500 stands for zero in the data rows.
Some points, one per row:
479,393,386,403,681,394,505,294,493,500,299,386
534,374,469,391,456,361,540,699,620,599,678,626
531,564,584,528,533,611,514,505,487,569,485,383
633,335,585,303,474,198,479,405,411,493,552,473
521,616,629,583,662,476,350,358,283,406,509,242
411,440,304,474,533,482,485,546,620,548,439,564
646,398,685,445,367,387,447,666,441,485,608,522
338,408,384,469,624,458,539,290,412,528,321,397
351,648,374,636,505,728,536,759,642,557,557,660
675,247,712,305,202,220,531,465,516,493,583,550
439,838,611,795,703,909,406,515,353,393,528,412
497,584,574,540,553,456,417,480,336,420,597,404
668,289,471,330,490,172,472,321,520,553,519,469
298,717,285,650,614,739,523,438,552,474,331,512
543,450,548,507,464,455,478,692,558,541,558,574
591,657,681,632,675,710,409,474,338,432,406,321
Then 16 other points, each followed by its number:
598,655,857,619,579,732,318,497,154,387,588,381 0
473,394,481,454,308,560,644,635,703,645,559,674 1
504,386,355,335,355,438,585,616,781,620,641,565 2
806,358,770,390,575,268,422,353,293,468,442,349 3
423,658,492,596,599,743,487,377,411,516,380,448 4
397,412,193,342,195,497,673,684,875,623,610,825 5
640,233,498,239,268,263,539,546,586,619,557,639 6
383,499,381,464,573,446,535,199,499,479,322,413 7
403,683,499,672,640,738,487,480,503,406,550,460 8
474,381,506,474,457,403,498,422,456,497,459,641 9
673,469,687,494,271,490,495,700,516,489,738,559 10
664,457,720,451,426,379,486,546,462,494,664,378 11
451,659,600,626,414,700,500,692,516,421,677,579 12
567,539,511,522,351,531,611,613,617,521,454,590 13
484,426,684,542,442,455,542,596,378,482,531,420 14
410,621,515,567,636,535,513,468,384,437,450,419 15
Which of these numbered points is nearest to each point below, ignoring the 3 directions in which the first points spread most? Its number follows each.
393,338,020,237,493,335,631,354,823,624,397,659 > 2
370,538,187,427,671,488,563,406,693,576,294,454 > 11
600,475,588,469,507,458,477,606,445,515,511,518 > 3
524,507,553,496,459,469,497,498,533,482,490,537 > 7
507,370,426,383,534,378,435,349,516,561,415,505 > 6
487,466,430,417,424,517,590,405,566,528,437,575 > 4
284,488,222,483,456,624,632,435,748,661,360,631 > 1
452,479,242,440,679,323,527,246,420,489,375,417 > 15
670,346,831,504,388,349,430,536,392,414,619,398 > 14
